Here are some points:
[-0.91 -1.62  0.23  0.27 -0.24 -0.88 -0.21 -0.50 -0.97 -0.54 -0.47 -0.25 -0.67 -0.49 -0.52 -0.50]
[-0.75  1.47  0.51  0.51 -0.78 -0.77  0.05 -0.49 -0.24  0.19  0.17 -0.19 -0.23 -0.02 -0.07 -0.17]
[ 0.26 -0.11 -0.22 -0.26  0.31  0.43 -0.08  0.35  0.23 -0.02 -0.01  0.09  0.10  0.13  0.08  0.20]
[-0.84  0.49 -0.32 -0.29 -0.99 -0.78 -0.74 -1.03 -0.45 -0.67 -0.57 -0.80 -0.90 -0.67 -0.63 -0.60]
[-0.94 -0.34 -1.01 -0.96 -1.03 -0.99 -1.01 -0.94 -1.13 -0.91 -0.93 -1.18 -1.16 -1.03 -1.04 -1.11]
[1.36 0.38 1.42 1.39 1.53 1.39 1.51 1.31 1.51 1.91 1.95 1.39 1.63 1.46 1.50 1.50]
[-1.04  0.26 -0.60 -0.62 -1.05 -1.07 -1.05 -1.08 -0.77 -0.84 -0.96 -1.11 -0.94 -1.00 -1.22 -1.04]
[-0.29  0.40  1.66  1.67  1.08  0.87  1.16  1.19  1.34  1.25  1.23  1.25  1.08  1.33  1.24  1.26]
[-0.56  0.33  1.26  1.25  0.39  0.18  0.67  0.38  0.35  0.57  0.52  0.53  0.51  0.57  0.55  0.50]
[-1.21 -0.77 -0.98 -1.04 -0.99 -1.30 -0.99 -1.22 -1.21 -1.22 -1.33 -1.12 -1.19 -1.08 -1.22 -1.19]
[-1.60  1.00 -1.00 -1.06 -1.50 -1.54 -1.45 -1.33 -1.52 -1.52 -1.55 -1.64 -1.58 -1.58 -1.83 -1.36]
[-0.95 -2.08  0.54  0.59  0.30 -0.79  0.22 -0.05 -0.63 -0.33 -0.27  0.05 -0.46 -0.35 -0.28 -0.67]
[-0.61  0.12  1.32  1.21  0.32 -0.02  0.78  0.20  0.17  0.47  0.46  0.62  0.18  0.38  0.33  0.48]
[1.15 0.88 0.85 0.82 1.14 1.16 1.12 1.20 0.96 0.92 0.95 0.83 1.17 1.05 1.13 1.11]
[-0.60  0.54 -0.39 -0.44 -0.88 -0.66 -0.56 -0.70 -0.49 -0.45 -0.45 -0.75 -0.55 -0.57 -0.78 -0.69]
[ 0.63 -0.33 -1.28 -1.27 -0.28 -0.02 -0.75 -0.48 -0.34 -0.61 -0.60 -0.68 -0.42 -0.45 -0.63 -0.45]
[1.32 1.08 1.42 1.44 1.06 1.39 1.37 1.31 1.24 1.40 1.40 1.31 1.13 1.31 1.36 1.59]
[-0.05  0.12  1.37  1.38  0.76  0.72  1.04  1.01  0.94  1.00  1.11  0.91  0.78  0.90  0.95  0.91]
[ 0.38 -0.22  0.90  0.87  0.84  0.76  0.93  0.78  0.63  0.76  0.61  0.69  0.64  0.52  0.83  1.43]
[1.18 0.56 1.33 1.29 1.55 1.41 1.21 1.41 1.39 1.38 1.30 1.47 1.56 1.43 1.33 1.27]
[ 0.53 -0.23  0.63  0.60  0.91  0.84  0.82  0.74  0.56  0.69  0.70  0.82  0.81  0.67  0.76  0.59]
[ 0.26 -0.55  1.03  1.08  0.97  0.49  0.62  0.84  0.84  0.64  0.69  0.76  0.78  0.68  0.83  0.74]
[ 0.15  1.82 -0.66 -0.63 -0.70  0.01 -0.79 -0.60 -0.17 -0.27 -0.35 -0.52 -0.46 -0.30 -0.75 -0.47]
[0.85 1.01 1.81 1.87 1.32 1.51 1.63 1.58 1.49 1.66 1.60 1.72 1.60 1.61 1.71 1.60]
[-1.19  0.80 -0.32 -0.27 -1.17 -1.14 -1.00 -1.13 -1.11 -1.14 -1.15 -1.12 -0.99 -0.95 -1.22 -1.08]
[0.36 0.00 0.98 1.01 0.81 0.42 0.73 0.73 0.62 0.66 0.56 0.63 0.70 0.58 0.63 0.60]
[1.38 1.55 1.76 1.73 1.62 1.64 1.84 1.90 1.96 1.87 1.81 1.96 1.75 1.74 1.84 1.89]
[-1.35 -0.35  1.08  0.99 -0.03 -0.59  0.22 -0.20 -0.24  0.16  0.12 -0.01 -0.01  0.01 -0.02 -0.08]
[-0.77  0.38 -0.76 -0.75 -1.11 -0.87 -1.00 -0.91 -1.08 -0.97 -0.94 -0.87 -0.81 -1.22 -0.79 -0.66]
[-0.23 -0.51  1.00  1.01  0.78 -0.02  0.71  0.55  0.21  0.40  0.39  0.61 -0.03  0.56  0.44  0.43]
[ 1.27  1.56 -0.82 -0.86  0.10  0.80  0.28  0.43  0.56  0.36  0.36  0.37  0.54  0.48  0.56  0.40]
[-0.32 -1.51  0.17  0.18  0.21 -0.71  0.09 -0.03 -0.63 -0.23 -0.24  0.07 -0.24 -0.10 -0.11 -0.21]
[-1.11 -1.87  0.59  0.54  0.10 -0.98 -0.19 -0.42 -0.80 -0.66 -0.63 -0.41 -0.55 -0.52 -0.46 -0.55]
[1.32 0.65 1.39 1.35 1.48 1.54 1.78 1.52 1.52 1.70 1.69 1.60 1.52 1.59 1.56 1.44]
[0.87 1.66 0.23 0.17 0.27 0.76 0.46 0.72 0.78 0.66 0.66 0.44 0.70 0.61 0.62 0.57]
[ 0.66 -0.49  0.73  0.72  1.04  0.73  0.87  1.03  0.90  0.81  0.76  1.07  0.90  1.04  0.99  0.84]
[-1.28  0.41 -1.01 -0.91 -1.59 -1.07 -1.34 -1.50 -1.38 -1.05 -1.17 -1.24 -1.20 -1.23 -1.24 -1.26]
[ 0.80  0.78 -0.13 -0.17  0.37  0.71  0.30  0.51  0.58  0.49  0.43  0.44  0.53  0.17  0.60  0.54]
[ 1.20 -0.32 -1.09 -1.06  0.13  0.58 -0.23  0.27 -0.28 -0.01  0.01  0.18  0.08 -0.08  0.08  0.15]
[-0.96  0.66 -0.62 -0.60 -1.30 -0.93 -1.03 -1.04 -0.91 -1.01 -1.04 -1.14 -0.88 -0.87 -0.92 -1.07]
[-0.79 -0.40  0.03  0.03 -0.58 -0.71 -0.40 -0.72 -0.52 -0.33 -0.36 -0.50 -0.65 -0.45 -0.66 -0.68]
[1.51 1.15 0.83 0.76 1.16 1.45 1.39 1.54 1.45 1.52 1.59 1.21 1.40 1.16 1.44 1.31]
[ 1.50  0.34 -1.06 -1.16  0.74  1.27  0.63  0.83  0.89  0.87  0.79  0.81  0.98  0.96  0.92  0.97]
[ 1.40 -0.73  0.06  0.03  1.23  1.12  1.07  1.12  1.29  1.16  1.15  1.20  0.86  1.11  1.12  1.10]
[-0.61 -0.38 -1.03 -1.01 -1.16 -1.08 -1.03 -1.15 -1.11 -1.15 -1.08 -1.08 -0.94 -1.16 -1.07 -1.04]
[-1.11 -1.23 -1.11 -1.15 -1.07 -1.24 -1.33 -1.28 -1.24 -1.34 -1.28 -1.41 -1.37 -1.28 -1.24 -1.39]
[ 1.25  0.92 -1.14 -1.17 -0.15  0.62 -0.25  0.21  0.29  0.07  0.09  0.08  0.07  0.13  0.22  0.15]
[ 1.57 -0.55  1.42  1.30  1.76  1.90  1.88  1.77  1.89  1.78  1.81  1.81  1.68  1.99  1.86  1.91]
[-1.43 -0.10  1.44  1.45 -0.01 -0.25  0.37  0.19  0.17  0.18  0.14  0.09 -0.09  0.04  0.11  0.25]
[0.88 0.51 0.67 0.75 0.82 0.95 0.87 0.86 1.22 0.88 0.88 0.84 0.67 0.81 0.86 0.98]
[-0.99 -1.08 -0.82 -0.91 -1.13 -1.13 -0.98 -0.98 -1.03 -0.93 -0.88 -1.00 -0.88 -0.91 -1.02 -0.91]
[1.31 0.82 1.23 1.29 1.46 1.37 1.37 1.11 1.50 1.25 1.21 1.50 1.56 1.64 1.87 1.69]
[ 0.66 -0.84 -1.37 -1.44 -0.07  0.05 -0.56 -0.25 -0.28 -0.34 -0.27 -0.49 -0.23 -0.10 -0.24 -0.36]
[1.36 0.67 1.34 1.37 1.54 1.44 1.46 1.49 1.49 1.69 1.74 1.44 1.50 1.37 1.45 1.37]
[-1.21  1.36  0.04  0.06 -1.16 -1.30 -0.86 -0.93 -0.72 -0.63 -0.69 -0.64 -0.83 -0.86 -0.86 -1.02]
[-1.24 -1.34 -1.54 -1.55 -1.31 -1.55 -1.63 -1.53 -1.87 -1.61 -1.64 -1.63 -1.51 -1.66 -1.65 -1.66]
[-0.81  1.13 -0.39 -0.40 -1.02 -0.80 -0.63 -1.00 -0.73 -0.76 -0.73 -0.90 -0.80 -0.90 -0.84 -0.61]
[ 0.81  1.33 -0.22 -0.20  0.24  0.75 -0.02  0.28  0.77  0.50  0.52  0.40  0.56  0.65  0.62  0.51]
[-0.96 -0.39 -0.33 -0.34 -0.92 -0.99 -0.67 -0.81 -0.88 -0.79 -0.81 -1.24 -0.81 -0.67 -0.93 -0.71]
[1.49 0.88 0.95 0.99 1.29 1.36 1.37 1.10 1.30 1.42 1.43 1.37 1.31 1.49 1.39 1.58]
[ 0.22 -1.72  0.25  0.28  0.78 -0.09  0.32  0.34 -0.02 -0.02  0.00  0.58 -0.02  0.21  0.15  0.22]
[-1.28  1.30 -0.40 -0.36 -1.42 -1.08 -1.07 -1.18 -1.05 -1.01 -1.02 -1.05 -1.56 -1.04 -1.11 -1.15]
[ 0.91 -1.59 -0.37 -0.42  1.22  0.72  0.18  0.78  0.43 -0.01 -0.01  0.58  0.34  0.38  0.71  0.46]
[0.53 0.77 1.32 1.29 1.12 1.25 1.27 1.02 1.24 1.35 1.38 1.26 1.34 1.28 1.27 1.36]
[ 1.13 -0.15  0.20  0.23  0.91  1.28  0.78  1.25  0.96  0.80  0.80  0.95  1.14  0.90  0.78  0.92]
[ 0.95 -0.34  1.14  1.18  1.27  0.60  1.05  1.14  1.15  1.12  1.14  1.10  1.03  1.02  1.16  1.09]
[-0.81  0.94  0.87  0.87 -0.54 -0.35  0.36 -0.42 -0.09  0.23  0.26  0.13  0.07  0.24 -0.06 -0.67]
[-0.75 -1.22 -0.56 -0.55 -0.44 -0.81 -0.57 -0.47 -0.69 -0.56 -0.55 -0.64 -0.65 -0.68 -0.62 -0.64]
[0.67 0.23 0.91 0.88 1.04 0.78 0.63 0.94 0.81 0.77 0.66 0.73 0.76 0.83 0.85 0.90]
[-0.72 -0.03  1.53  1.50  0.70  0.35  0.87  0.82  0.70  0.83  0.79  0.71  0.87  0.76  0.84  0.64]
[1.16 0.08 1.06 1.08 1.32 1.24 1.29 1.31 1.25 1.38 1.38 1.42 1.49 1.40 1.31 1.29]
[1.25 1.54 1.43 1.41 1.34 1.45 1.58 1.30 1.56 1.44 1.46 1.51 1.64 1.30 1.54 1.61]
[-0.92 -0.70  0.95  0.88 -0.10 -0.66  0.20 -0.34 -0.61 -0.18 -0.22  0.05 -0.40 -0.26 -0.27 -0.30]
[1.49 0.62 1.14 1.16 1.17 1.59 1.49 1.35 1.49 1.53 1.52 1.50 1.60 1.59 1.47 1.56]
[ 1.06 -1.46 -0.73 -0.77  0.52  0.69  0.04  0.56  0.34  0.10  0.14  0.17  0.26  0.11  0.27  0.10]
[-1.37 -1.09  1.11  1.14 -0.11 -0.89 -0.02 -0.29 -0.60 -0.31 -0.35 -0.43 -0.48 -0.50 -0.49 -0.62]
[-0.59  1.58 -0.10 -0.09 -1.07 -0.46 -0.52 -0.60 -0.35 -0.08 -0.05 -0.48 -0.39 -0.37 -0.54 -0.63]
[ 0.33 -0.24 -0.58 -0.64 -0.05  0.19 -0.27 -0.03  0.00 -0.46 -0.42 -0.35 -0.13 -0.41 -0.20 -0.05]
[ 0.84  0.23 -1.12 -1.05 -0.27  0.32 -0.62 -0.06  0.11 -0.28 -0.32 -0.33  0.05 -0.27 -0.31  0.00]
[-0.69  0.49  1.70  1.71  0.59  0.76  0.96  0.90  0.99  1.03  1.04  1.03  0.81  0.97  0.97  1.06]
[-1.48 -0.68 -1.13 -1.16 -1.47 -1.49 -1.61 -1.17 -1.60 -1.58 -1.55 -1.47 -1.56 -1.54 -1.52 -1.56]
Then 24 other points, each followed by its number:
[ 1.27 -0.52  1.23  1.28  1.48  1.42  1.54  1.50  1.92  1.73  1.76  1.42  1.57  1.55  1.52  1.54] 0
[-0.15  1.24 -0.72 -0.74 -1.01 -0.24 -0.53 -0.72 -0.39 -0.50 -0.54 -0.49 -0.66 -0.49 -0.36 -0.54] 1
[1.12 0.50 0.73 0.68 0.85 1.11 0.89 1.01 0.92 1.01 1.00 1.12 0.99 1.10 1.05 0.98] 2
[-1.16  0.57  1.31  1.35  0.06 -0.21  0.55  0.27  0.17  0.31  0.39  0.28  0.32  0.14  0.21  0.31] 3
[-1.21 -0.45 -1.33 -1.38 -1.47 -1.42 -1.56 -1.29 -1.43 -1.49 -1.55 -1.52 -1.48 -1.44 -1.50 -1.46] 4
[ 1.50 -1.23  1.10  1.13  1.50  1.51  1.34  1.39  1.51  1.61  1.60  1.54  1.57  1.53  1.37  1.53] 5
[-1.33  1.39 -0.29 -0.30 -1.14 -0.99 -0.81 -0.99 -0.98 -0.90 -0.93 -1.11 -0.73 -1.02 -1.08 -1.09] 6
[ 0.22 -0.25 -1.11 -1.12 -0.65 -0.16 -0.86 -0.50 -0.35 -0.78 -0.74 -0.70 -0.64 -0.60 -0.65 -0.57] 7
[-1.36  0.93 -0.62 -0.68 -1.23 -1.26 -1.28 -1.31 -1.19 -0.98 -1.03 -1.10 -1.09 -1.05 -1.32 -1.15] 8
[-1.52 -0.94 -1.26 -1.26 -1.43 -1.50 -1.57 -1.48 -1.61 -1.71 -1.69 -1.52 -1.51 -1.80 -1.57 -1.60] 9
[ 0.33  0.82  0.10  0.08  0.18  0.56  0.24  0.12  0.25  0.40  0.37 -0.02  0.38  0.40  0.17  0.42] 10
[-0.63  1.95  0.88  0.79 -0.37 -0.14  0.13 -0.18 -0.07  0.63  0.67 -0.05  0.07  0.04 -0.03 -0.10] 11
[ 1.36 -1.21  1.00  0.99  1.48  1.14  1.36  1.38  1.31  1.27  1.33  1.43  1.32  1.23  1.38  1.43] 12
[1.36 0.64 1.39 1.37 1.36 1.62 1.59 1.51 1.53 1.53 1.57 1.52 1.48 1.60 1.50 1.54] 13
[ 1.28  0.15 -1.33 -1.36  0.36  0.35 -0.24  0.08  0.15 -0.19 -0.14  0.11  0.04 -0.06 -0.04 -0.27] 14
[-0.80  0.04 -1.25 -1.20 -1.41 -1.24 -1.35 -1.28 -1.35 -1.25 -1.16 -1.26 -1.32 -1.57 -1.02 -1.32] 15
[-1.03  1.24 -0.64 -0.75 -1.34 -1.13 -1.01 -1.16 -1.08 -0.83 -0.80 -1.09 -0.96 -0.80 -1.27 -1.08] 16
[-1.29  0.33 -1.02 -0.95 -1.35 -0.69 -1.33 -1.47 -1.37 -1.31 -1.23 -1.20 -1.26 -1.33 -1.44 -1.25] 17
[ 1.03  0.62 -1.22 -1.19 -0.14  0.65 -0.52 -0.10  0.18 -0.14 -0.06 -0.20 -0.08 -0.19 -0.15 -0.03] 18
[-0.48 -0.77 -0.73 -0.75 -0.70 -1.24 -0.91 -0.82 -0.78 -0.75 -0.74 -0.86 -0.79 -0.92 -0.86 -0.83] 19
[-0.37  0.02  1.51  1.51  0.98  0.59  1.05  0.80  0.74  0.54  0.44  0.87  0.98  0.89  0.79  0.85] 20
[ 0.61 -1.15  0.05  0.00  0.91  0.58  0.25  0.77  0.30 -0.12 -0.12  0.76  0.29  0.42  0.47  0.52] 21
[1.46 0.19 1.64 1.72 1.65 1.70 1.75 1.74 1.78 1.82 1.85 1.75 1.86 1.70 1.85 1.63] 22
[ 0.41  1.84 -0.49 -0.43 -0.50  0.33 -0.35 -0.31  0.16  0.08  0.07 -0.33  0.22  0.08 -0.32  0.14] 23
Which of these numbered points is nearest to each point below, ignoring the 3 directions in which the first points spread most? Its number follows each.
[0.11 0.21 0.92 0.85 0.58 0.52 0.67 0.70 0.36 0.83 0.82 0.53 0.48 0.47 0.60 0.57] > 11
[-0.74 -0.16 -1.13 -1.18 -1.24 -0.96 -1.04 -1.24 -0.98 -1.17 -1.16 -1.06 -1.15 -1.04 -0.95 -1.04] > 1
[-0.07  0.46 -0.46 -0.44 -0.56  0.06 -0.47 -0.46 -0.13 -0.20 -0.27 -0.54 -0.22 -0.38 -0.84 -0.35] > 23
[ 0.97 -0.09  0.66  0.58  1.10  0.95  1.13  1.06  0.55  1.09  1.13  0.90  1.02  1.17  1.06  1.07] > 16
[-0.57 -1.80  0.31  0.30  0.54 -0.86  0.33 -0.15 -0.47 -0.38 -0.31  0.03 -0.47 -0.20 -0.02 -0.38] > 14
[-1.14  0.05  1.27  1.24  0.18 -0.26  0.47  0.06  0.21 -0.01 -0.05  0.40  0.19  0.43  0.24  0.35] > 20
[ 1.16  1.53 -0.12 -0.11  0.55  1.05  0.38  0.70  0.97  0.82  0.84  0.76  0.93  0.68  0.74  0.89] > 8
[-0.77 -0.76 -0.85 -0.89 -0.79 -0.66 -0.79 -0.86 -0.89 -0.85 -0.81 -0.83 -0.82 -1.00 -0.76 -0.90] > 9
[-1.07 -0.93  0.01  0.02 -0.87 -1.24 -0.50 -0.81 -0.73 -0.77 -0.85 -0.62 -0.68 -0.71 -0.70 -0.63] > 12
[-1.17 -1.09  0.05 -0.02 -0.60 -0.95 -0.66 -0.89 -0.55 -0.87 -0.88 -0.73 -0.87 -0.88 -0.81 -0.68] > 7
[-0.74  1.06  1.06  1.09 -0.23 -0.12  0.41 -0.10 -0.19  0.22  0.24  0.27  0.17  0.20  0.25  0.02] > 2
[-1.06  1.62  0.52  0.53 -1.07 -1.23 -0.35 -0.74 -0.52 -0.09 -0.08 -0.59 -0.47 -0.40 -0.52 -0.48] > 19
[-1.49  1.53 -0.47 -0.45 -1.33 -1.25 -1.11 -1.24 -1.12 -1.30 -1.41 -1.07 -1.23 -1.04 -1.15 -1.18] > 21
[ 0.28  1.78 -0.61 -0.62 -0.71  0.25 -0.60 -0.51  0.12 -0.31 -0.23 -0.23 -0.01 -0.40 -0.25 -0.20] > 9
[ 0.74 -0.48 -1.61 -1.59 -0.32 -0.48 -0.90 -0.58 -0.40 -0.73 -0.81 -0.67 -0.77 -1.00 -0.91 -0.94] > 14
[-1.33  0.13 -1.34 -1.37 -1.48 -1.53 -1.79 -1.48 -1.79 -1.74 -1.78 -1.77 -1.40 -1.67 -1.68 -1.59] > 6
[ 0.98 -1.37 -1.04 -1.08  0.38  0.57 -0.33  0.18 -0.06 -0.18 -0.15 -0.07 -0.10 -0.19  0.09 -0.01] > 18
[-1.24 -1.46 -1.61 -1.63 -1.38 -1.75 -1.64 -1.60 -1.90 -1.68 -1.70 -1.69 -1.74 -1.75 -1.53 -1.67] > 15
[1.24 0.69 1.30 1.27 1.19 1.34 1.50 1.23 1.48 1.41 1.46 1.39 1.22 1.39 1.22 1.36] > 13
[ 1.37 -1.41 -0.63 -0.56  0.83  0.83  0.49  0.75  0.43  0.44  0.47  0.11  0.47  0.52  0.66  0.61] > 10
[-0.28 -0.77  0.43  0.41  0.34 -0.62  0.32 -0.01 -0.41 -0.11 -0.10  0.25 -0.30 -0.08  0.17 -0.24] > 14
[-0.86  1.05 -0.85 -0.88 -1.14 -0.83 -0.94 -1.15 -0.79 -0.92 -0.97 -1.26 -0.93 -0.92 -1.07 -1.03] > 10
[0.30 0.30 1.14 1.10 0.85 0.60 1.15 0.86 0.71 0.89 0.90 0.89 0.93 0.93 0.82 0.83] > 16
[ 0.64  1.48 -0.39 -0.47 -0.11  0.80 -0.14  0.00  0.69  0.34  0.45  0.04  0.35  0.41  0.19  0.16] > 18
[0.35 0.33 1.26 1.25 0.74 0.91 1.08 0.74 0.97 1.01 0.99 0.93 1.17 1.16 1.01 1.25] > 23
[0.00 0.24 1.40 1.41 0.92 0.42 1.04 0.90 0.97 0.97 0.99 0.97 0.94 0.95 0.96 0.88] > 4
[-0.77 -1.26 -0.42 -0.39 -0.32 -0.86 -0.52 -0.59 -0.70 -0.58 -0.61 -0.46 -0.39 -0.60 -0.57 -0.68] > 8
[-1.58 -1.43 -1.88 -1.85 -1.69 -1.79 -2.02 -1.91 -2.03 -2.06 -2.08 -1.85 -2.03 -2.28 -2.00 -2.02] > 9
Now 24 new points, numbered from 0 again:
[ 1.06  1.82 -1.14 -1.11 -0.41  0.48 -0.36 -0.07  0.01  0.12  0.13 -0.14 -0.08  0.05 -0.06  0.18] 0
[ 0.52 -0.13 -1.62 -1.60 -0.85 -0.65 -0.96 -0.80 -0.91 -1.06 -1.00 -1.09 -1.17 -0.69 -0.78 -0.94] 1
[-0.84  1.31  0.48  0.42 -0.66 -0.77 -0.15 -0.66 -0.21 -0.01 -0.02 -0.18 -0.10 -0.19 -0.46 -0.33] 2
[-0.58  1.79  0.52  0.48 -0.67 -0.45 -0.01 -0.52 -0.19  0.14  0.10 -0.31 -0.15  0.04 -0.41 -0.32] 3
[1.40 0.46 1.50 1.48 1.52 1.64 1.72 1.66 1.98 1.76 1.76 1.70 1.68 1.67 1.69 1.56] 4
[-1.11  0.74 -1.09 -1.03 -1.38 -1.34 -1.28 -1.46 -1.51 -1.43 -1.41 -1.43 -1.51 -1.42 -1.71 -1.32] 5
[-1.52 -1.18 -1.48 -1.38 -1.38 -1.75 -1.68 -1.64 -1.87 -1.71 -1.72 -1.68 -1.77 -1.76 -1.74 -1.73] 6
[0.09 1.04 0.64 0.66 0.14 0.33 0.29 0.31 0.36 0.56 0.54 0.52 0.37 0.35 0.38 0.38] 7
[ 0.94 -0.02  1.14  1.14  1.36  1.27  1.26  1.38  1.12  1.28  1.28  1.11  1.46  1.30  1.32  1.28] 8
[-0.59  0.77 -0.29 -0.33 -0.79 -0.40 -0.45 -1.03 -0.75 -0.38 -0.43 -0.63 -0.61 -0.54 -0.67 -0.72] 9
[0.51 0.20 1.16 1.15 0.84 0.68 1.00 0.70 0.93 0.83 0.79 0.89 0.92 0.98 1.01 0.88] 10
[ 0.41  0.01 -1.27 -1.23 -0.51 -0.19 -0.74 -0.40 -0.52 -0.69 -0.66 -0.71 -0.60 -0.50 -0.59 -0.47] 11
[-1.35 -0.58 -1.21 -1.14 -1.32 -1.64 -1.41 -1.46 -1.26 -1.44 -1.46 -1.51 -1.47 -1.51 -1.35 -1.38] 12
[ 1.14 -0.26  0.80  0.82  1.13  1.09  1.27  1.14  0.97  0.97  0.99  1.13  1.09  1.18  1.12  1.07] 13
[1.53 1.23 1.58 1.65 1.65 1.86 1.87 1.90 1.63 1.94 1.91 1.79 1.83 1.86 1.81 1.76] 14
[-0.68 -1.46  0.48  0.53  0.30 -0.53  0.31  0.13 -0.42 -0.21 -0.27  0.17 -0.33 -0.12  0.04 -0.14] 15
[-1.47  1.08 -0.74 -0.76 -1.35 -1.15 -1.40 -1.46 -1.48 -1.18 -1.12 -1.59 -1.34 -1.38 -1.19 -1.30] 16
[-1.33  0.88 -0.75 -0.72 -1.42 -1.45 -1.25 -1.33 -1.02 -1.29 -1.25 -1.38 -1.27 -1.30 -1.30 -1.22] 17
[-1.32 -1.02 -1.49 -1.52 -1.61 -1.72 -1.69 -1.59 -1.84 -1.74 -1.70 -1.71 -1.65 -1.54 -1.69 -1.88] 18
[-1.08  0.93 -1.11 -1.22 -1.40 -1.09 -1.35 -1.34 -1.41 -1.40 -1.38 -1.46 -1.29 -1.34 -1.22 -1.49] 19
[0.80 0.46 1.32 1.25 1.19 1.18 1.37 1.30 1.36 1.25 1.23 1.24 1.30 1.31 1.28 1.34] 20
[-1.24  1.58  0.29  0.28 -0.95 -0.61 -0.58 -0.84 -0.67 -0.55 -0.60 -0.80 -0.70 -0.62 -0.64 -0.67] 21
[-0.47  2.01  0.54  0.54 -0.51 -0.19  0.14 -0.42  0.12  0.43  0.47  0.01  0.09  0.28 -0.07  0.03] 22
[1.03 0.05 0.14 0.13 0.87 0.99 0.68 0.98 0.73 0.65 0.67 0.78 0.82 0.83 0.91 0.55] 23
Which of these numbered points is nearest to each point below, ignoring the 3 directions in which the first points spread most? Its number follows each.
[-0.65 -1.71  0.95  0.93  0.70 -0.52  0.70  0.25 -0.06  0.13  0.08  0.43 -0.10  0.33  0.36  0.28] > 15
[0.76 1.15 0.52 0.50 0.53 0.80 0.53 0.72 0.73 0.59 0.61 0.63 0.61 0.70 0.68 0.77] > 11
[-1.09  0.85 -0.38 -0.33 -1.21 -0.83 -0.89 -1.27 -0.96 -0.77 -0.73 -1.00 -0.94 -1.12 -1.07 -0.99] > 9
[ 1.28 -0.54  0.42  0.38  1.14  1.46  1.12  1.24  1.11  1.05  0.96  1.16  1.27  1.16  1.11  1.42] > 20
[1.23 0.77 1.05 1.04 1.53 1.49 1.50 1.37 1.49 1.55 1.52 1.38 1.48 1.40 1.52 1.41] > 6
[-0.98  1.15  0.32  0.39 -0.75 -0.81 -0.37 -0.75 -0.53  0.05  0.01 -0.49 -0.36 -0.28 -0.46 -0.48] > 22
[0.70 0.43 1.17 1.20 1.25 1.14 1.34 1.42 1.39 1.22 1.22 1.36 1.27 1.38 1.24 1.32] > 20
[-1.43  0.96 -0.87 -0.87 -1.34 -1.49 -1.49 -1.30 -1.52 -1.44 -1.43 -1.54 -1.44 -1.60 -1.53 -1.61] > 19
[ 0.87 -0.42 -0.74 -0.62  0.32  0.28 -0.44  0.22  0.23 -0.32 -0.27 -0.02  0.09 -0.09 -0.07  0.13] > 17
[-1.05  0.03 -1.42 -1.42 -1.62 -1.43 -1.42 -1.54 -1.68 -1.62 -1.60 -1.54 -1.57 -1.65 -1.40 -1.39] > 15
[-0.47 -0.89 -1.36 -1.31 -1.19 -1.24 -1.32 -1.34 -1.31 -1.24 -1.18 -1.31 -1.30 -1.30 -1.46 -1.32] > 3
[-1.48 -0.22 -1.68 -1.53 -1.81 -1.81 -2.06 -1.79 -1.93 -2.03 -2.07 -1.94 -2.03 -2.06 -2.07 -1.91] > 11
[-1.19 -0.09 -0.89 -0.90 -1.65 -1.18 -1.16 -1.41 -1.01 -1.20 -1.32 -1.16 -1.24 -1.21 -1.32 -1.47] > 4
[1.34 0.56 1.35 1.44 1.38 1.47 1.39 1.52 1.47 1.75 1.68 1.61 1.42 1.53 1.57 1.56] > 7
[-1.42 -0.81 -1.30 -1.27 -1.05 -1.50 -1.50 -1.67 -1.60 -1.60 -1.59 -1.47 -1.76 -1.56 -1.63 -1.56] > 6
[ 1.08 -1.87 -0.73 -0.72  0.77  0.68  0.38  0.60  0.36  0.25  0.21  0.40  0.47  0.35  0.38  0.47] > 20
[1.03 0.53 1.25 1.25 1.28 1.25 1.32 1.15 1.22 1.25 1.28 1.26 1.22 1.39 1.37 1.36] > 11
[-0.81  1.50  0.39  0.51 -0.75 -0.40 -0.15 -0.73 -0.21  0.09  0.04 -0.30 -0.23 -0.05 -0.36 -0.26] > 22
[ 0.03 -1.08  1.04  0.98  0.86  0.30  0.87  0.82  0.56  0.73  0.75  0.83  0.69  0.70  0.83  0.62] > 18
[ 0.53 -1.66  0.19  0.22  0.88  0.82  0.42  0.70  0.27 -0.08 -0.11  0.40  0.24  0.18  0.38  0.50] > 21
[1.33 1.19 1.62 1.67 1.35 1.55 1.91 1.60 1.64 1.77 1.65 1.82 1.85 1.65 1.62 1.78] > 13
[ 0.66 -1.52 -0.28 -0.25  0.90  0.59  0.02  0.48  0.34 -0.11 -0.10  0.19  0.11  0.20  0.30  0.22] > 21
[1.47 0.06 1.62 1.68 1.56 1.58 1.77 1.80 1.83 1.88 1.88 1.68 1.76 1.73 1.72 1.67] > 4
[-1.33  0.11 -1.32 -1.35 -1.47 -1.74 -1.65 -1.55 -1.46 -1.60 -1.58 -1.53 -1.63 -1.42 -1.56 -1.53] > 17
[-1.22 -0.55 -1.26 -1.13 -1.58 -1.58 -1.62 -1.57 -1.43 -1.60 -1.55 -1.61 -1.66 -1.68 -1.60 -1.66] > 4
[ 0.80 -0.09  0.78  0.80  1.30  0.90  0.93  1.04  0.85  0.89  0.89  0.94  1.00  0.89  1.04  1.19] > 6
[1.10 0.40 1.17 1.26 1.41 1.35 1.17 1.39 1.47 1.34 1.32 1.35 1.19 1.35 1.28 1.39] > 11
[-1.48 -1.70 -2.01 -1.94 -1.61 -1.93 -1.99 -1.86 -2.02 -1.85 -1.86 -1.98 -1.99 -2.01 -2.01 -2.08] > 6
